In the rows, zero is written as 128.
One turn or mirror swaps these rows in pairs. Which row does each one swap with?
The rows were stretched afterwards, more along some directions than others.
mupak: [115 120 104 110  89 150 126  76 172 131 111 138 142 126 108 138 187 117
 137 114 147  78]
tego: [144 113 169 123 108 122 132  94 141 123 145 134 132 145 156 150 154  94
 130  91 106 118]
Ribu: [173 141 132 152 105  92 159 104 115  97 121 132 105 136 139 131 160 121
 157 129 123 130]
lil: [131 119 140 102 131  99 145 114 138  86 156 121 122 159 148 143 158 104
 110 118 159  89]
deroz: [131 112 127 128 134 150 133 121 153 136 141 138 125 139 120 136 129  66
 123  78 123 178]
bimek: [146  87 167 142 121 118  96 106 142 124 119 131 163 134 130 133 124 152
 142 115 111 129]
Zuv: [141 133 122 150 117 106 114 134 152 126  76  84 154  91 141 112 140 146
 139 157 124 126]
vele: [145  86 158 134 117 132 114  99 154 128 129 142 149 147 111 150 140 138
 135 112 128 131]
lunap: [105 106  94 113  90 148 109  64 143 149  97 164 149 102 120 127 167  95
 147 102 101 100]
zikef: [145 148 130 162 122 101 108 114  92 125 122 129 127 131 155 101 132 137
 165 143 114 127]
nuko: [123 131 106 148 120 137 119 123 120 135 143 120 146 140 123  91 103 163
 148 162 117 131]
puf: [131 120 155 149 117 118 111 132 150  87 159  88 112 149 126 135 125 105
 106 133 127 105]
rozuz: [116  94 117 121 113 129  91  88 136 134 105 135 172 117 135 109 126 104
 141 105  81 118]
pofek: [162 127 126 142  99  95 164 102 138  89 116 132 111 141 129 124 171 106
 140 125 138 119]
peta: [124 143 158 170  89 119  93  98 124  98 145 122 140 116 141 151 159 180
 169 152 133  70]
Deni: [134  95 115  94 124 145 140  84 145 130 136 142 144 169 108 105 125  98
 128  88 115 106]
Poken: [126  82 132 119  98 101 101 104 142 111 102 134 132 123 133 132 155 140
  93 150 139  93]
zakap: [167 127 131 152  98  94 159  95 129  95 111 132 108 122 134 143 159 119
 148 130 126 120]
fovep: [130 119 129 162 123 144 128 113 122 136 142 140  94 113  97 145 118  82
 137 123 121 141]
soso: [146  83 110 117  98 117  82 101 142 112 118 137 131 141 126 108 137 137
 120 154 102  96]
niviv: [133 122 110 121  98 114 156 125 124  98 143 137 116 131 159 119 124  85
 138 111 100 125]
biv: [145  86 164 132 125 123  96 111 148 123 121 132 165 142 128 133 129 142
 139 111 117 133]
neno: [125  92 140 118 131 100  84 117 128 121 104 124 148 101 143 137 139 156
 108 147 138 102]
kedit: [150  86 159 137 125 129 103 107 149 121 118 128 164 136 125 131 133 148
 147 112 121 131]
zopu: [124 127 140 152 122 128 108 132 130 115 150 111 104 125 117 125 124 100
 117 136 122 122]
Nuf: [151 121 126 114 108  91 142 107 126  92 137 143 120 148 142 139 169 115
 147 131 148  77]
tezin: [132 140 131 157 124 104 119 149 144 132  89  90 147  96 151 114 142 136
 136 156 124 151]
mupev: [126 117 116 122  97 117 151 122 132  90 147 134 124 130 158 124 123  91
 144 106  95 118]
mabav: [118  96 144 106 119 153 117 119 147 157 100 139 128  90 129 163 131 130
 112  99 113 122]
supa: [137 107 117 118 114 133 124  88 149 156  89 146 117 129 121 123 164  79
 106 103 130 148]
sedo: [142 112 177 136 104 117 123  90 136 113 146 136 139 141 156 162 150  93
 145  92  95 113]
Vakuf: [140  94 122 129  93 108  87  98 123 103 136 134 121 122 126 114 134 154
 110 156 105  93]
Koti: [130 102 104 101 125 149 129  90 134 132 137 138 145 162  99  95 120 126
 130 112 120 105]
nuv: [131 133 121 143 132 149 109 120  85 170 114 131 131  98 148 108  88 145
 140 132  90 157]
Fekin: [124 125 147 119 127 123 115 136 173  92 160 111 144 173 130 137 162 142
 141 114 154  94]
viv: [147 121 128 143 125 108 101 138 156 134  75  87 161  91 142 125 140 144
 142 148 117 132]
fusar: [150  88 116 128  98 115  80 105 130 122 102 142 131 124 121 102 142 147
 125 159 107 100]
pob: [141  80 100 118 103 124  84  98 144 131  94 142 129 128 107 100 144 125
 106 141 105 126]
Kot: [133  96 111 120 127 161 104 125 154 114 155 131 144 135 115 134 105  76
 143  89 102 145]
Defu: [136 112 137 155 116 151 133 101 142 143 141 148 112 118  87 151 128 116
 130 115 134 150]
bekun: [137 121 160 152 110 118 100 131 153  88 161  96 112 143 124 138 133 110
 115 140 129  97]
Nufe: [129 104 103 114 126 144 130  90 126 132 136 141 148 163 103  98 115 133
 145 119 119 108]
futi: [141  86 139 127  89 130 107 114 123 142 108 157 113  81 147 153 122 108
 118 117  85 132]
vone: [121 118 127 126 123 146 116 101 132 152  86 126 132  91 106 136 139 169
 127 120 136 104]
zazok: [123 129 121 158 120 115 116 148 135 140 109  97 152 124 162 106 122 148
 140 179 113 149]
vonek: [109 113 102 103  99 151 118  79 171 137 109 143 136 123  97 138 186 128
 128 113 148  83]
nepo: [123 117  94 128 120 149 120 109 128 137 142 130 144 156 105  87 102 142
 134 143 120 125]
Miz: [146  96 164 145 121 122 111 109 152 117 129 130 153 137 114 144 139 148
 137 115 131 137]
mapa: [111 130 138 122 130 123 130 148 140  94 157 114 140 144 152 131 122 131
 151 110 121 109]
tet: [153 114 149 158 115 141 130 104 137 138 134 143 124 123 102 154 129 132
 143 120 133 149]
mam: [125 141 169 162  83 112 117  89 116 103 154 142 132 127 170 163 165 132
 171 126 105  91]
Dufug: [113  96 114 132 118 126  91  94 130 133 104 132 164 108 125  97 120 112
 138 106  90 128]
Zukol: [136  90 111  97 127 154 133  86 144 129 134 136 146 167 104  99 125 108
 128  97 120 108]
nuba: [148 122 143 139 111 153 133 115 113 150 114 115 133  97 165 150 101 136
 132 126  91 147]
lopok: [121 150 154 166  98 110 110 106 123  94 144 119 134 122 141 149 164 187
 170 151 142  77]
bifat: [157 118 121 135  96  92 154  95 145  93 119 134 117 116 124 139 170 114
 130 120 132 121]
zavo: [135 101 113  94 127 147 142  87 134 130 132 141 144 164 109 101 121 102
 132  91 116 113]
kol: [140  84 141 118  89 137 110 107 129 144 108 157 117  80 148 159 126 114
 123 110  80 124]

neno swaps with lil
puf swaps with viv
nuv swaps with deroz
Kot swaps with nuba

